Each named turn below is shown by a few rows before and after it. Which turns, in which order, take the first row of each later pair to the second? The first pair is answered.
Piz:
[ 23   4   6  -9  -1   8 -46  -4   0  10   6  -3   4  13   1  13] -> [ 28 -12   8 -17  17   0 -31  -8  -7   7   9 -15 -14 -14   3   6]
[  7  -7   6  -4  -2   7   3   2   8  -6 -17   5  16  16   0   4] -> [  8 -16   7  -8   9   5  14  -4   6 -10 -14  -1   4  -1   2   0]
[ -2 -13  13  -6   7   2 -20  -8 -22   0 -13 -15  10   9   7   1] -> [  8 -12  10  -8   8  14 -20   0 -10   9 -10 -14   9  14  -2  10]
[ -6 -13   9   8  13  -2  33  11 -34   6  -4  14   7 -20  18 -16] -> [ -9   4   3  18 -16  12  13  19 -20  13  -9  26  33  20  12  -2]
Med:
[-32  39  -4   2 -40  18 -13 -14  40  -6  15  21  -2  40 -17  -9] -> [  3  12  -2 -12 -21  42 -17 -16  54  15  10   1 -13  35 -36   8]
[-16   6   4 -12 -31  22 -33 -12  14  -7  -4  -5   2  31  -4  17] -> [ 21  -1   0  -1  -7  19   4  13  41  12  -6  14   1  10 -36  23]
[  1  42 -18   1 -37  44  -5   0  31   8  15   5  -3  27 -13  14] -> [  5  43 -22   9 -33  41   6   4  37   9  14  13  -1  20 -18  12]
[ 24   5  -5   2 -16 -10 -12  13   0   9   0  14  -3  17 -11   4] -> [ 13   5  -4  -1 -18 -12 -19   9  -7   2  -1  13   1  15  -4  -1]
sig:
[-22  34 -15  23 -56   1   7   7  42   8  19  56 -41 -35  -4   2] -> [-15  32 -16  23 -47  -6  15   8  42   9  19  54 -48 -42 -10   0]
[-14 -25  37   0 -20  12 -13  21 -17   9   2  -8  43  18  -9  15] -> [ 10 -22  33  -2 -18  -2 -15  23 -11   8   1   1  40  21 -25  21]
[  4  17  -1  13 -18 -23 -16   6  -7 -20  -4  15  24  27  -4   1] -> [ 21   9   0   6  -4 -34  -9   5  -6 -24  -5  20  14  12 -16   3]
Zapok:
[-55   4  -4 -10   4  21  10  -9 -31 -16  10 -27   2  -3  13  -7] -> [-34 -16  -1 -17  26  34  15  -8 -27  -8   6 -41  -2 -13   5   0]
[-14  -4   4   9   1 -19   7   3  -5   1  18  27   3 -13   2 -22] -> [-17  -8   8   9   8 -18   5   2 -11   2  12  22   8 -10   3 -25]
[-32  14  -9   0 -33  24 -29 -13  -2   0  -2   6   7  23  15   1] -> [-31  -5   0  -5 -14  33 -24 -14 -17   2  -4 -13  14  20  25   0]
[ 17   9  -1  -5 -46 -35 -10 -37  -2  -1  17   8  13  16 -18  13] -> [  1   7   7  -3 -42 -37 -11 -34 -21  -5  10  -1  28  24   0   7]
girap:
[-30 -21  11   6  15  -5  17   7 -41  -1  10 -30   4 -18  32 -27] -> [-38 -15   1   7  -5  28  27  -1  -8  16  24 -29 -19 -30  23 -21]
[  8 -15  16 -15  33 -22  16  -6 -17 -17   0  -3 -23 -33  -3   0] -> [  2  -8   3  -6  17   5  33  -4  18   7  10   4 -30 -43  -9   2]
[-37  12   8  -1 -14  -3   8 -22 -17  -4  12   5 -23 -11  29 -22] -> [-36  18   6  19  -8   3  34   5  -4  18   4  22   1  -5  18 -27]
Pairs:
(2 to 3 turns a pair)
[-23   5   9   6  12 -31  29   9 -29  -7   1  19  10  -8  32 -19] -> [-30  -1  12   5  12  -8  22  14 -29   3  -2   7  26   6  40 -16] : Zapok, sig
[-46 -17  26   4  24  33   3 -30 -30 -10   1 -33   3  -7  45 -28] -> [-54  -1  12  26  -1  58  21  -2  12  22   0 -13  18   9  33 -29] : girap, Piz
[ 23   2 -10   6  12   4  29  -5  23   4   1  15 -35 -18 -20  17] -> [ -1  16 -15   9  -6  -6  36 -11  17  -8   7  25 -36 -20  -8   3] : Zapok, sig
[ 12  12 -12   0 -39 -20 -21 -16 -15 -16   2  23  -1  28  -3 -16] -> [  7  17 -16  -1 -47 -11 -18 -19  -3 -10   7  23 -13  22  -5 -12] : girap, girap, girap
[-33   3   8  -6 -14  -9  39  -6  16  -5  13  -1   8  -4  36 -14] -> [-33   3   9 -11 -10 -16  31 -14   9 -14  14   0   4  -5  39 -12] : girap, girap
[-56   0  -9   6 -13   7  -6 -22   5   1  24 -17 -26  -2  44  -6] -> [ 20 -12  -1  26  46 -49  14  30 -17   3 -12  14  21   7   2  -6] : Med, Zapok, girap
[-12 -15   1 -12  15  -1 -20 -21 -30 -14   8 -11   1   0  13  -8] -> [ 25 -23  -3  -8  38   5   0   2   3  15   0   1   5  -4 -22   3] : sig, Med
[ 32   8  -6  14  11 -14  14   1  21   5  -2  22 -17 -22 -32   4] -> [-24  35 -11  24 -28  -7   4  -1  20  -3   5  28  -1  -1  -2 -13] : Med, girap
[ -6 -13   2 -18   7 -46  16 -16 -23 -28  14  -5 -42 -32   8  -7] -> [ 23  17 -12  -6 -39  -9 -23  10  31   3   1  20   0  34 -29  27] : sig, Piz, sig
[  1 -22  14 -18  24 -12 -20  -3 -33 -11 -13  -4  13  12  22  -1] -> [ 17 -20   3   4  30   0  13  28   1  19 -17  13  25   6  -3  -3] : girap, girap, Zapok
[-15  10  -7  12 -28   4  18   1  15   1   9   8  -6  11  13  -8] -> [  5 -20  -1   1  -8  33   6  -2  12  12   2 -23  -4   4  12   5] : Zapok, Med
[ -9  20  -7   9 -37  31 -25   8  27  15  -2   9  25  42  -3  23] -> [  8 -29   2  -6  38   8  37  -7   5   3  12 -14 -30 -49   0   5] : Med, Piz
[-10 -21   8  -8  21   3 -17  -7 -37   3 -15 -52   5  -5  30   0] -> [-45  10 -11   1 -21  13  11 -18   6   8  11 -24 -24 -25  33  -8] : Med, Med, girap
[-56  32  -6  22  -5 -45  39  30 -17 -16  16  42   4 -29  16 -40] -> [-33 -40  19 -36  31  34 -26  -8 -42   2  13 -63  -8 -24  32   2] : Zapok, Med
